(in the rows, 128 means zero)
The rows of R fall into 3 groups, which share some directions, and each row is roughly a mix of its group's hidden directions, except some rows that fit no group.
R, 105 rows:
[[115 108  85 103 118 121 146 160 118 164 113]
 [112 133 159 143  94 156 117 140 112  85 150]
 [172  97 143 119 142 123 128 139  95 167 131]
 [104 145 109 119 157  78 105 113 152 134 111]
 [ 96 106  78 116 131 101 128 121 123 155 106]
 [164  99  89 157 139 123  93 121 128 140 137]
 [124 158  75 134 143 145 138 119 136 168 118]
 [121 132  77 145 125  98 113 110 159 139 100]
 [166 106  95 109 116 126 165 149 149 148 123]
 [128 129  92 151 129 113 106 125 103 170  93]
 [180 103 129 131 135 123  87 112 104 139 141]
 [106 122  90 136  89 109  84 124 120 145 130]
 [121 142  86  97 131  98 134 113 172 139 127]
 [156 150  95 166 143 119 104 114 151  98 132]
 [156 144 119 127 100 142 165 146 164  94 132]
 [116  86 107 136 126 140 137 156  78 115 118]
 [120 110 168 135 146 160 127 128  79 134 148]
 [100 148 127 110 135 123 183 158 150 132 144]
 [103 167 168 134 126 139 104  93 135 117 147]
 [110 125  74 123 134 132 140 125  88 162 132]
 [166 135 114 163 152 130 128 117 172 102 129]
 [ 95 113 149 106 155 135 130 108  92 158 152]
 [156 162 146 116 118 134 128 107 180 139 147]
 [135 156 171 167 108 149 110 125 123 100 124]
 [ 61 151 144 112 136 131 135 107 117 128 128]
 [176 152 123 130 144 121  90  94 143 138 119]
 [108 115 151 121 138 156 139 155  99  88 156]
 [107 145 115 111 160 125 171 168 124 148 140]
 [179 116  96 136 141 140 119 160 101 131 143]
 [179 127 126 136 134 117 106 101 166 149 109]
 [115 101  93 155 165 140 122 128  99 159 131]
 [139 156 141 134 122 108 122 110 191 117 115]
 [124 117  83 148 140 124  97  89  97 124 132]
 [120 141  98 156  98 109 100 135 137  97  95]
 [104  97 117 127  89 124 110 126  91 164 122]
 [ 98 112 140 127  89 162 137 123  86 129 147]
 [ 79 145  87 126 112 110 140 131 157 124 113]
 [146 162 122 113 142 141 173 109 168 118 133]
 [ 94 108 103 109 133  97 126 103 119 162  99]
 [143 116 169 102 111 128 171 156 146 133 142]
 [ 85 145 161  88 111 144 153 142 121 132 133]
 [100 139 150 127  88 145 132 138 127  84 157]
 [149 123 150 137 110  97 127 104 183 114 119]
 [162 145 117 129 128 116  81  90 154 139 124]
 [ 77 138  81 141 132 110 122 124 107 137 112]
 [121 171  89 128 144 134 124  95 119 164 135]
 [ 92 137 141 110 103 138 161 164 109 151 109]
 [160 122 182 127 126 148 111 136 130 145 163]
 [130 131 120 114 105 140 163 182 118 153 108]
 [126 125 113 126  99  97 141 138 175 146  91]
 [134 123 149  96 136 145 156 145 132  91 171]
 [108 140 160 110 139 147 177 142 151 103 136]
 [102 122 133 123 110 155 137 167  84 156 136]
 [135  90 121 125 179 118 132 147  94 147 119]
 [153 138 125  83 121 125 156 140 176 114 127]
 [173 107 104 122  97 123 143 162 154 136 124]
 [114 110  65 122 129 128 126 108 105 110 149]
 [174 144 159 128 128 125 120 117 163 165 136]
 [161 132 172 145 134 140  84 116 114 139 111]
 [175 126 104 141 134 117  85 101 149 136 128]
 [101 148 169 130 136 131 155 164 153 104 131]
 [111 110 132  86 108 148 137 133 129 122 182]
 [117 169 108 127 127 115 162 114 167 101 112]
 [172  96  97 117 141  92 129 117 133 151 130]
 [129  97 100 120 156 109 110 124 106 174 111]
 [ 92 132 152 100 114 134 153 132 147  89 156]
 [ 92 129 103 138 102 131 146 138 103 170 101]
 [148 151 171 132 126 110 139 120 180 141 121]
 [ 84 137  97 115 105 134 176 134 127 135 140]
 [100 122 134 122 105 136 173 175 118 108 133]
 [132  84 130 100 126 126 155 145 108 170 145]
 [ 94 138 163 152 103 152 125 112  88 118 129]
 [102 142 144 122 125 144 172 149 161  94 139]
 [137 156 153 158 139 141  81  96 119 134 114]
 [142 108 144 103 114 146 144 163 100 172 121]
 [150 122 136 112  82 106 176 134 142 121 113]
 [126 147 183 119  97 131 120 114 148  98 143]
 [187 111 122 144 135 114  92 110 121 140 121]
 [169 167 111 130 110 126  98 122 165 133 118]
 [ 95 131  94 143 103 132 104  99 102 140  99]
 [159 126 178 140 112 127 110 127 128 162  99]
 [109 123  90  92 105 149 163 136 113 124 153]
 [ 97 127 157 114 143 155 134 136  77 137 150]
 [135 131 149  99 162 141 156 172 123 119 156]
 [116 102 139 119 136 143 166 162  99  95 147]
 [103 137 110 139 169 137 137 139  79 152 140]
 [182 114 157 101 125 125 128 120 155 113 149]
 [115  92 150 140 125 128 112 161 125  77 114]
 [112 125  86 111 123 150 143 134  81 156 138]
 [137  89 147 147 123 106 103 158 133 120  86]
 [118 123 118 111  97 160 144 133  80 161 134]
 [ 98 132  95 160 166 116 106 112 108 107 133]
 [107 170 118 133 164 118 109  89 111 116 120]
 [154 158 141 139 162 143  87  98 114 134 139]
 [109 158  97 119 102 126 141 121 162  85 129]
 [178 124 146 108 146 141 152 133 156 152 150]
 [114  85 128 126 114 145 122 136  74 153 134]
 [ 96 110  93 132 120 119  78 124 100 124 116]
 [106  79 130 129 107 131 148 160  91 122 125]
 [125  84 162 159 120 115 121 146 101 138 101]
 [ 93 137 149 140 113 131 144 123 169  85 145]
 [141 124 148 129 103 114  74 120 140 166 139]
 [175 129 139 163 124 113 135 143 137 150  89]
 [125 127 141 127 152 127 179 156  92 104 115]
 [113 146 180 126 120 152 157 140 141  98 145]]

One row of each group comes first, with its name. Which group is each row after those in?
[163 152 176 106 135 143 125 135 159 117 141] -> (124)
[ 96 151 115 137 139 107 107  82 154 104 128] -> (28)
[135 151  98 106 115 113 131 100 176 155 125] -> (12)

[171 143 143 134 149 110 100  95 163 127 131] -> (124)
[123 166 111 142  98 111 142 102 158 136  94] -> (12)
[ 95 138 175 131 111 129  91 120 115 117 158] -> (12)
[121 113 147 134  74 159 131 145 105 109 149] -> (12)
[159  87 112 137 138 127 103 123 108 173 121] -> (28)
[111 118 134 112 116 149 164 160  89 159 133] -> (124)
[164 154 108 131 136 112 124 133 182 108 115] -> (12)
[126 141  72 103 150 135 121 119 131  99 156] -> (124)
[111 123  66 130 133 115 139 117 106 162 124] -> (124)
[136 175 140 127 128 129 152 137 153  78 129] -> (28)
[125 152 154 129 180 113  92 110 142 126 140] -> (12)
